In the rows, 128 means zero.
Named turns come first, each shown by rows before and after it. Which turns, in which order, take the first row of each pair that follows to the second? Write the first one first, as in the answered first pair.
T:
[124 109 116 124 145 113 147 105 106 117 107  89 186 128 136 147 103 117
 119 124 124 160 144 124 129 120 139 137 101 120  66 144 131] |-> [123 110 116 121 150 114 145 101 107 115 107  92 187 130 135 145 103 118
 115 128 125 161 141 121 129 114 140 139 105 119  66 143 127]
[148 166  83 108 112 144 110 148 151 155 126 130 135 147 122 124 134  79
 119 117  52 117 122 175 147  68 145 134 150 144 166 120 159] |-> [145 151  85 104  98 128 119 161 170 152 124 124 125 132 115 150 131  86
 133 109  56 117 140 168 147  97 127 117 137 158 165 122 185]
[113 126 121 167 126  80 129 146 157 119 144 108  88 102 121 157 132 133
 187  79 159  98 136 129 112 178 133 167  80 111 125 139 158] |-> [107 143 130 183 148  87 111 129 138 121 149 116  96 116 126 129 140 131
 176  71 172  97 127 120 112 163 149 189  89  93 119 136 121]
H:
[136 114  85 137  83  86 123 126 106 126 145 151  87 114 120 118 176 103
 173 156  40 139 158 147 155 133  80  87 174 141 146 120 182] |-> [124 122  88 139  90  73 121 117  88 127 165 158  82 113 131  93 190  99
 183 158  56 141 151 154 167 126  98 112 175 127 138 125 164]
[107 143 137 157 142  99 137 126 114 110 168 144 118 147 159  84 157 125
 134 141 156 133 126 128 148 144 137 141 125  99  95 116 125] |-> [129 122 140 134 122 119 149 143 148 110 133 122 126 166 134 139 136 146
 116 149 134 142 144 107 137 162  91  83 118 140  92 111 163]
[137 144 102  69 130 154 142 111  74 147 132 152 140 129 133 105 139 142
  80 190  90 193 119 161 143  62 120  76 154 119 110 108 138] |-> [144 148  97  77 128 159 138 119  79 149 126 153 148 132 127 112 134 135
  78 186  75 182 116 167 141  56 120  78 160 123 119 103 140]
[110 136 159 148 108  95 135 113 127 125 147 125 117 109 127 111 131 114
 143 113 146 118 123 133 138 124 137 164 112 108 111 131 128] |-> [120 111 166 135  99 103 144 122 143 120 129 115 117 115 120 144 121 131
 131 122 142 129 142 114 131 144 103 121 102 131  99 129 153]
F:
[121  97 128  80 114  91 150 118 144 125 126 139  88 110 121 113 122 137
 138 169 132 108 132  90 110 180 119  74 123 103 144 109 123] |-> [146 129 125  65 105 118 145 132 153 141 111 142 110 137 110 117 134 122
 119 157  76 102 128 117 112 136 119  61 145 117 160  90 134]
[121 182 140 130 123 120 131 141 111 130 158 141 137 132 144 124 196 113
 145  87 116 147 128 149 165 120 141 141 116 108 101 139 119] |-> [111 147 141 130 145 122 134 105  85 118 162 152 125 113 156 107 173 129
 130 136 159 169 123 124 157 135 144 137 118 101  91 150 102]
[121 169 118  96 109 139 122 130 117 154 151 135 105 125 165  99 141 126
 134 176 112 133 107 170 116 106 165 122 141  90 139 137 126] |-> [112 171 125 111  95 109 121 149 128 148 160 128  94 118 167 113 154 125
 162 137 115 114 120 171 123 125 160 135 122  89 138 142 141]
Now pairs of rows:
(two turns a pair)
[119 111  96 149 132 130 132 136 128 127 135 148 101  83 127 117 123 123
 150 141 138 104 110 136 113 128 143 164 130 108 153 139 118] |-> [132  92 100 129 121 146 139 147 148 124 106 136 105  93 118 154 108 141
 136 149 129 113 124 117 105 144 106 118 122 138 148 139 144] | H H
[137 153 138  93  97 124 134 142 139 127 135 121 131 136 153 143 149 123
 120 123 114 144 141 121 135 129 112  81 112 131 106 126 146] |-> [105 127 134 125 114  98 136 127 133 118 147 123 107 101 161 121 126 120
 144 138 160 129 134 113 126 156 134 124 101 107 114 139 130] | H F
[114 148 118 149 122  95 128 148 149 134 154 122 118 115 132 113 145 105
 166  99 118  89 127 151 134 136 138 172 122 114 159 121 133] |-> [139 159 111 128 127 138 121 137 135 147 135 134 144 135 126 104 141 105
 132 121  80  99 110 167 130  91 140 150 154 121 170 108 133] | F F
[105  97 117 103 102 128 157 127 144 126 131 134  87 104 161 142 139 139
 128 130 140 166 107 136 148 155 102 102  96 135  89 138 110] |-> [107 129  94 131 109 129 142 144 151 139 144 145  97  98 163 111 144 105
 144 114 107 122  84 178 147 120 143 155 128 121 131 122  93] | H H
[172  60 119  72 168 137 181 104 101 104  61 175 165 159  86  97  93 155
 104 186 149 131 173  41  55 158 116 105 132  91 156  99 107] |-> [150  59 132 106 152  77 183 131 132  87  90 155 140 136  92 115 115 158
 162 130 176 104 196  32  57 216 108 138  88  83 145 112 118] | F F
[140 146 153 116  80 134 122 133 127 142 131 117 142 142 119 125 123 129
 133 128 123 130 139 151 145 140  98  76 133 133  93 132 131] |-> [127 158 149 126  90 120 123 124 105 140 153 131 131 135 132  91 135 118
 141 123 136 128 130 161 152 132 125 113 136 109  94 139 112] | H H
[107 109 143 124 136 116 132  86 111 102 155 137  96 110 149  90 114 148
 142 158 163 151 126 106 154 144 139 122 120 113  88 149 128] |-> [143 169 135 110 113 147 117 128 127 128 140 138 133 157 129 100 141 122
 125 112  68 131 122 156 161  76 140 114 153 131 114 119 140] | T F
[140 130 137 175 138 139 107 125 147 129 101 137 139 150 145 123 123 140
  99 145 130  91 127  91 127 143 131 121 140 142 145 128  83] |-> [134 130 139 179 135 129 109 126 148 125 108 137 136 148 149 125 120 140
 109 140 134  89 129  88 125 152 130 124 131 142 143 135  86] | F F
[150 133 116 122 108 152 140 135 144 123 110 131 135 139 127 176 139 133
 121  88 126 125 149 114 141 150 102 127 128 138 130 139 126] |-> [123 145 126 126 122 132 142 115 113 120 138 143 123 130 145 142 153 128
 132  88 158 136 146 117 149 149 123 154 125 106 113 148  99] | H H
[ 94 152 145 123 135  88 141 101  83 126 177 152 128 126 166  73 179 127
 135 114 157 173 154 123 157 123 164 149 106  90  73 149  97] |-> [129 176 121  80 117 129 142 119  84 152 153 163 151 145 150  87 178 116
 103 135  79 183 145 172 158  64 154 104 146 110  95 120 136] | F T
[122 126 116 156 144 126 117 120 111 132 137 135 120 117 134  91 123  97
 129 132 143 105 105 143 117 122 157 169 140 115 154 125 102] |-> [152 143 134 110 118 155 126 136 122 137 110 127 146 162 125 122 144 116
  92 115  91 138 126 141 132  96 116 101 150 143 131 114 129] | H F
[155 134 129 125 131 173 118 127 135 151  86 112 123 134  97 159 129 141
 105 160 105 116 103 109 127 101 105  98 158 139 137 113 141] |-> [152 119 139 133 125 155 122 135 149 141  87  98 109 130  94 181 131 151
 121 138 119 115 122  95 125 135  86  97 133 144 122 119 150] | T T
[118 135 130 163 151 137  91 106 127 139 137 125 149 133 138 110 114 128
 144 121 144 103 117 120 116 129 153 165 126 119 127 162  98] |-> [144 145 138 129 135 169  95 119 137 140 113 120 171 167 124 136 121 138
 111 124 105 129 126 115 119 103 124 114 132 144 114 155 117] | H F
[147 135 105 162 144 151 107 141 146 144 104 134 152 123 115 114 107  97
 125 116 102  79  93 152 109  96 155 157 167 144 183 102 112] |-> [137  76 142 115 135 139 139 112 141 115  87 114 137 129 124 156 105 159
  95 152 165 155 135  83 115 163  87  72 116 156  96 132 129] | H H
[141 135 148 145 125 131 113 167 155 116 124  96 118 145 126 157 104 138
 145 100 144 115 118  91 135 141 104 135 128 140 124 135 143] |-> [147 133 129 146 145 160 106 147 138 125 113 110 126 139 126 136  80 124
 124 135 141 112  86 102 123 108 128 142 160 138 146 128 129] | F H
[143 141 121 103 127 160 116 123 124 132 111 117 157 166 110 149 144 139
  95 120  71 144 135 148 142  90 109  73 148 165 141 103 138] |-> [127 158 105 101 133 143 120 130 104 143 139 135 146 141 128 113 158 116
 117 130  69 139 123 185 152  74 144 104 158 139 152 100 141] | H T
[ 87 101 140 155 144 114 156 121 122  99 131 107 138 117 124 101  99 131
 110 147 190 106 119 128 115 131 159 143 144 130  94 150 113] |-> [ 97 137 145 130 139 128 153 122 105 111 137 118 160 144 131  85 130 127
  90 133 157 123 124 146 134  84 167 134 158 122  85 147 107] | F H
[143 147 158 167 132 152 131  62 139 131 117 142 143 116 128 155 153 117
  91 136 130 120 130 101 124 140 117  94 126 143 152  96 145] |-> [147 161 146 169 134 153 127  71 135 140 127 151 145 109 127 141 158 100
  99 137 111 112 117 129 124 119 135 109 141 139 170  87 149] | H T
[130  92 150 116 120 145 122 130 133 109 111 144 143 172 146 168 136 128
  92 154 169 172 140  87 121 148 108  87  89 146  96 108 105] |-> [128 109 148 117 129 154 118 119 123 109 110 150 150 181 151 145 139 120
  84 156 167 169 128  92 118 129 123 100 100 137 102 108  85] | T T
[132 115  87  88 135 151 143 125 109 160 107 129 110 121 136 111  82 145
 125 208  96 151 110 149 127  83 121  86 169 109 119 118 169] |-> [112 153  94 136 106  90 141 181 153 151 144 112  99 109 137 126 130 121
 201 103  82 100 134 175 143 108 126 141 135  99 131 116 183] | H F
[135 155 104 108 105 115 120 168 105 148 137 145 107 106 157 109 163  95
 153 164  94  91 114 152 145 108 176 155 133 163 138 138 181] |-> [142 121 120  79  91 122 135 164 118 139 115 129 105 116 144 154 150 128
 134 174 103 122 137 113 146 137 135  98 109 186 111 142 209] | H H
[150 141 186 172 134 129 126 150 177  99 171 106 116 147  99 169 144 103
 134  36 151  88 149 108 122 165 136 138  75 137 132 163 144] |-> [149 120 188 150 189 179 114  76 113 104 158 136 125 152 115 114 107 106
  68 121 193 128 104  80 109 126 170 135 115 113 128 172  85] | T F
[126 131 125 125 128 118 116 135 152 116 135 126 100 101 129 147 138  99
 176 120 133 106 130 114 121 167 121 133 115 113 117 148 145] |-> [140 138 122 103 152 165 109 102 113 126 115 141 124 124 134 119 124  95
 121 163 127 129 104 108 120 119 139 119 154 108 122 144 115] | T F
[150 146  94 107 162 161 107  41 103 153 148 143 106 115 160 100  93 182
 101 203 186 127 126  73 127 188 104 129 146 174 134 168 143] |-> [173 182  79 143 123 152  91 121 178 160 134 113 120 126 121 156 117 159
 144 110 112  58 143 108 121 193  86 146 143 209 185 143 185] | H F
[112 113 145 171 158 110 108 104 127 111 128 111 119 140 109 133 109 138
 146  68 195 123 146 108 118 198 120 148  78 136 128 155 109] |-> [137 157 143 168 135 130  97 142 152 122 117 108 146 171  93 147 137 123
 142  25 126 107 147 143 131 156 110 136  97 152 152 134 125] | F F
[148 117 135 147 135 136  91 148 151 118 111  92 161 146 104 142 107 139
 130  95 164 116 115  80 130 151 123 114 147 143 131 119 143] |-> [136 118 131 154 155 135  86 129 126 124 129 109 157 131 120 103 103 124
 127 113 180 111  95  87 132 132 152 151 163 122 145 122 117] | H F
[137  79 125 123 158 118 143  99 123 110  97 138 121 113 106 127  75 114
 140 162 198 129 114 111 101 170 127 140 162 148 147 161 117] |-> [139  93 114 139 160 125 135 109 127 119 100 142 123 106 104 115  73  96
 147 147 180 111 100 138  99 155 141 162 180 137 168 157 105] | H H
[103 144 147 129 152 107 131  95  83 134 170 145 126 137 150  89 159 133
 120 133 156 154 124 133 154 112 157 154 109  78  95 152  95] |-> [162 154 116 143 133 159 119 158 154 147 110 124 153 156  98 150 128 113
 111 113  59  93 111 161 123  88 123 128 145 141 166 112 142] | H H
[168  93 148 120 143 173 116 116 129 129  73 115 194 171 109 171 106 157
  64 131 137 135 132  68  81  95 128  79 173 137 108 131 139] |-> [167 129 110 127 145 173 113 139 121 152  91 138 192 143 115 137 110 116
  89 136  87 100 103 134  84  45 165 126 208 126 161 112 148] | H T
[116 160 112 115 133 138 125 115  98 133 137 142 136 168 146  96 128 116
  78 118 139 150 138 134 108  71 147 135 140 108 131 120  93] |-> [ 99 137 115 128 140 114 131 103  93 124 147 139 116 145 153  91 122 123
  93 125 180 150 146 115 109 104 147 147 119 100 118 136  86] | F F
[ 93 150 117 107 130  97 145 106  81 148 181 148 105  92 158  65 154 123
 153 147 122 141 120 181 164 107 167 169 133  91 131 130 122] |-> [110  93 158  83 116  97 159 100 106 123 141 110 109 114 139 133 140 175
 128 153 156 180 160 105 153 173  94  89  89 131  78 147 150] | H T
[104 153 111 134 138 114 128 134 114 152 144 140 115  96 135  99 122 102
 160 140 119 117 109 160 140 110 165 176 158 107 150 126 115] |-> [110 145  99 118 122 108 145 152 125 153 140 134 110  85 125 126 114 110
 169 151 106 118 116 171 141 119 149 154 151 117 153 125 152] | T T
[114 100 115 154 141 103 123 120 130  96 147 142 125  90 129 155  74 106
 165 113 185 113 126  91 117 166 108 127  84 135 142 152 160] |-> [109 116 107 171 144 107 115 129 128 105 151 149 129  85 129 136  77  84
 175 102 167  91 115 112 117 147 131 155 101 125 169 147 152] | H H
[113 127  78 147 172 145 101 119  83 128 105 108 110  91 135  80 127 111
 147 142  93  91 121 156 107  92 180 168  98  81 151 136  97] |-> [148 148  97  97 138 173 103 134  98 132  77  93 141 144 119 126 162 130
 110 114  32 127 150 154 124  61 126  93  93 112 123 123 132] | H F
[146  95  97 116 135 145 144 139 149 136  99 107 125 105 113 134  92 132
 121 187 128 129 111 120 113 149 112  83 133 153 147 130 160] |-> [137 122  81 137 136 130 142 154 147 151 122 115 122  87 121 111 101 110
 151 170 113 101  98 152 120 137 140 124 145 142 173 128 155] | H T
[109 112 112 154 123  91 163 128 108 109 163 146 109 104 112  98 101 106
 152 124 163 172 141 131 129 162 141 149 118 109 115 151 114] |-> [127 147 111 159 104  94 156 167 135 119 162 134 126 125  98 113 130  90
 164  71 123 151 150 156 136 144 136 157 118 124 129 139 127] | F F
[119 105  91  88 141 147 119  84 136 125  93 109 163 138 136 202  77 168
 110 176 123 162 126  79 128 171  73  98 128 179 134 112 151] |-> [ 71 150  86 123 167 110 104  57  80 133 157 146 147 111 183 111 110 131
 139 164 159 156  97 111 152 139 156 196 144 100 134 123  91] | H H
[118 120 123 109 113 158 174 156 143 146 159 117 127  97 182 148 181 147
 192 102  58 108 160 126 169 113  93 139  76 138  84 168 159] |-> [106 123 146 140 128 150 160 135 137 131 162 113 129 112 190 130 191 148
 186  75  94 106 159  95 170 117 110 173  68 123  65 179 118] | T T
[122  94 148 111 127 122 135 162 124 103 138 129 112  99 171 115  96 151
 114 136 160 154 122 110 130 133 157 162  65 124 111 164  97] |-> [140 117 120 129 122 146 119 192 151 116 124 128 127 106 148 120  85 122
 120 112 105 108 101 147 110 102 167 180  97 138 165 141 109] | H H
[ 80 189 150 133 106  83 162 176 136 101 164 115 134 137 105 143 157 131
 120  97 144 115 130 137 124 160 117 118 127 112 129 132  88] |-> [100 206 144 116 105 116 160 174 128 118 149 124 152 156  99 136 154 124
  91 111 110 121 117 148 123 120 119  93 157 118 140 119  87] | F F
[141 129 134 184 148 121  81 120 150 135 108 148 142 155 139 115 139 108
 104  88 106  73 158  75 106 107 178 179 148 132 172 141 111] |-> [150 136 149 139 146 138  85 100 116 144 103 160 156 181 146 104 156 126
  66 106  98 116 161  69 120  79 171 140 156 127 137 141 105] | H F
[143 166 128 140 113 158 125 130 164 141 119 124 152 175  98 140 153  97
 128  74  95 103 162 134 153 119 152 118 158 169 142 109 118] |-> [103 117 139 166 151 134 131  77 130 124 141 134 120 138 123 103 128 108
 135 124 191 116 155  95 143 161 173 153 139 135 116 138  73] | F T
[133 137  98  49 132 139 167 111  80 177 161 130 117 138 110 138 172 146
 116 144 126 147 143 160 153  92 112  81 124 147  70  90 136] |-> [139 148  90  87 112 113 165 152 125 171 163 110 118 131  92 165 179 134
 160  87 101 106 160 177 150 113 102 100 108 160 101  85 161] | F H
